In the data rows, 500 means zero.
Some points, each followed by its number:
[535 540 498 491 577 531 547 417 549 508 555 426 383 491 502 460 547 558 489 445 500 498 533 466] 0
[383 533 442 513 221 475 590 584 372 375 589 709 519 385 732 516 391 723 314 803 420 138 574 315] 1
[300 676 641 452 479 258 305 392 769 561 363 283 300 387 519 580 624 520 538 354 424 393 617 675] 2
[524 465 419 475 461 415 351 473 496 506 481 623 498 313 355 617 361 655 429 295 526 422 595 645] 3
[649 671 699 335 894 400 428 649 572 483 765 502 816 304 498 603 745 596 314 321 462 567 386 716] 4
[367 753 519 424 524 397 476 526 572 443 677 664 524 491 501 596 587 550 294 474 370 499 382 543] 5
[588 398 562 529 560 576 637 510 483 499 467 431 453 594 534 355 544 295 571 502 527 538 625 362] 6
[456 632 676 258 404 425 638 394 644 515 496 107 462 511 604 590 563 522 636 269 452 445 596 634] 7
[626 280 530 573 484 641 669 715 381 563 518 427 604 557 491 465 406 492 583 629 476 444 547 437] 8
[635 152 460 580 554 766 360 574 505 415 566 379 380 404 602 470 488 633 502 323 629 553 387 733] 9
[186 496 562 483 321 370 503 318 384 502 344 642 581 549 606 639 318 408 506 652 619 342 335 586] 10
[641 545 580 393 598 451 525 505 661 391 493 324 221 526 382 297 577 247 552 259 547 644 589 429] 11
[346 450 529 579 576 388 441 471 552 497 530 699 577 434 671 509 579 500 373 603 448 408 466 426] 12
[387 439 620 373 542 259 451 642 522 448 513 590 561 297 347 539 593 613 441 324 568 534 471 584] 13
[697 618 583 542 431 695 382 460 673 525 558 277 361 492 742 524 640 464 333 474 456 584 594 626] 14
[338 547 486 634 504 444 472 321 333 540 459 740 796 496 640 622 378 659 465 775 607 465 413 476] 15
[627 379 441 515 548 537 573 488 475 533 385 495 528 515 461 423 451 462 543 570 537 529 551 364] 16
[558 362 466 522 474 637 423 550 532 431 588 422 409 419 505 448 509 568 446 339 533 540 453 629] 17
[416 620 516 468 556 471 430 631 565 407 602 547 449 525 428 526 551 346 310 363 529 656 438 618] 18
[552 359 521 563 519 566 618 657 414 520 491 461 586 586 495 464 440 490 568 627 494 475 502 445] 19
[531 426 359 483 460 635 568 442 387 640 429 256 567 473 556 485 462 481 698 582 530 349 431 625] 20
[655 790 536 478 367 483 554 530 617 434 752 433 249 543 603 518 421 720 418 696 293 317 602 418] 21
[445 440 498 516 767 447 554 676 452 475 688 707 700 436 550 626 548 631 542 604 468 456 321 450] 22
[474 279 589 426 549 445 566 686 492 392 494 530 574 412 516 490 606 458 422 523 582 550 539 452] 23
[322 835 437 353 724 314 604 306 538 464 575 706 291 704 403 434 734 294 646 515 331 452 445 250] 24
[292 999 520 383 517 401 544 582 588 389 850 691 530 539 441 658 636 441 159 543 331 537 367 480] 25
[599 484 649 482 407 540 475 594 600 401 401 401 412 522 479 435 478 587 398 381 585 581 709 527] 26
[309 617 261 547 495 452 542 379 425 595 382 559 333 496 383 429 553 530 616 632 423 431 514 449] 27
New points follow, each followed by the numbers of its three nearest points above by angle, nearest first.
[621 609 650 462 477 543 500 229 489 605 558 326 520 415 529 592 486 463 601 388 511 497 649 478] 7 0 14
[681 892 459 522 471 483 533 495 696 478 716 447 354 440 595 537 422 773 354 702 311 355 613 441] 21 1 25
[423 529 484 485 679 482 583 649 430 448 640 646 684 441 478 563 505 588 550 588 470 480 329 434] 22 4 15
[346 532 355 411 482 322 640 526 312 367 497 536 425 458 157 467 349 591 644 476 460 354 503 355] 27 24 3
[419 543 334 594 404 429 515 358 569 462 271 411 392 501 352 411 327 525 454 524 554 599 607 454] 27 16 26
[379 461 316 457 413 387 238 412 484 522 458 770 447 204 227 706 299 749 505 154 552 339 632 756] 3 13 2
[504 500 509 490 604 424 503 599 477 478 665 665 673 443 523 568 516 554 541 576 479 474 380 454] 22 4 12
[626 285 174 570 436 793 478 461 311 846 322 179 697 570 742 652 594 576 900 820 565 217 348 819] 20 8 19
[716 411 394 543 562 595 551 493 485 554 380 517 515 555 470 341 439 417 569 589 534 599 521 307] 16 6 19
[538 759 457 756 325 592 350 290 308 716 383 484 461 732 307 406 343 459 730 385 382 449 610 464] 27 20 24
[352 449 573 444 585 220 403 602 535 458 496 608 573 262 291 484 586 670 376 209 622 584 457 683] 13 3 4
[453 748 447 583 478 507 439 389 577 514 436 357 305 432 394 543 423 484 470 394 459 537 612 600] 2 0 7
[547 523 594 457 648 455 460 544 519 499 583 531 627 440 524 518 616 543 467 452 506 550 456 588] 4 22 13
[689 224 703 390 512 258 623 788 607 484 477 457 559 254 443 441 482 706 494 629 503 413 546 304] 23 13 8
[460 576 557 594 483 588 433 512 478 541 399 427 529 616 563 502 539 408 476 494 487 565 570 607] 14 26 2
[567 644 519 489 492 516 514 537 533 449 669 518 446 492 590 563 438 620 400 662 423 424 522 466] 21 1 25
[592 641 454 437 476 469 519 394 495 515 578 418 514 468 536 572 425 585 637 644 416 319 557 454] 21 1 20
[199 517 504 479 290 324 519 322 379 554 278 660 608 597 538 745 240 429 582 720 604 294 375 605] 10 15 1
[361 641 448 670 440 503 456 266 265 585 507 725 873 447 639 656 297 773 448 801 599 421 410 473] 15 10 1
[777 379 390 558 615 571 603 491 485 611 325 442 563 513 482 309 430 424 525 667 483 578 570 234] 16 6 19
[518 528 636 423 700 361 385 604 527 500 644 536 690 354 492 534 658 564 429 338 500 584 406 647] 4 13 22
[262 559 482 703 452 404 384 309 342 571 478 807 805 480 597 621 379 655 438 730 622 471 338 523] 15 10 12
[674 137 582 259 520 550 493 693 433 327 568 420 586 586 667 506 694 445 553 571 485 579 470 511] 23 8 19
[427 415 581 448 526 348 420 620 536 468 504 623 563 357 438 512 580 595 414 375 570 565 465 607] 13 4 23
[505 704 463 468 478 419 518 486 575 458 627 532 399 469 462 582 449 681 363 564 400 407 539 492] 21 5 25
[543 400 384 562 454 659 498 547 386 641 403 296 623 510 645 545 457 590 653 707 546 394 401 630] 20 8 19
[845 483 686 721 532 999 480 545 569 580 293 240 482 783 855 426 621 466 591 680 485 619 538 618] 14 6 8
[412 461 604 406 556 324 458 579 567 466 493 549 565 321 380 488 581 616 463 317 574 570 486 581] 13 4 3
[431 314 551 422 530 329 491 593 575 469 502 478 564 297 563 602 503 639 383 427 532 416 509 590] 13 23 3
[284 742 458 346 452 312 585 395 513 491 470 623 522 611 380 539 559 462 614 517 423 453 425 383] 24 27 25
[346 424 649 405 591 237 403 646 538 466 536 637 634 219 330 498 629 643 407 232 627 574 439 689] 13 4 3
[637 333 319 585 511 737 537 524 293 702 436 248 650 525 648 584 477 444 719 699 568 280 414 636] 20 8 19
[415 400 472 526 625 421 526 620 456 419 622 756 690 451 469 630 478 662 486 559 568 489 341 464] 22 15 12
[817 485 691 637 614 999 386 478 734 535 235 253 418 701 838 448 697 466 491 471 523 733 561 767] 14 9 26
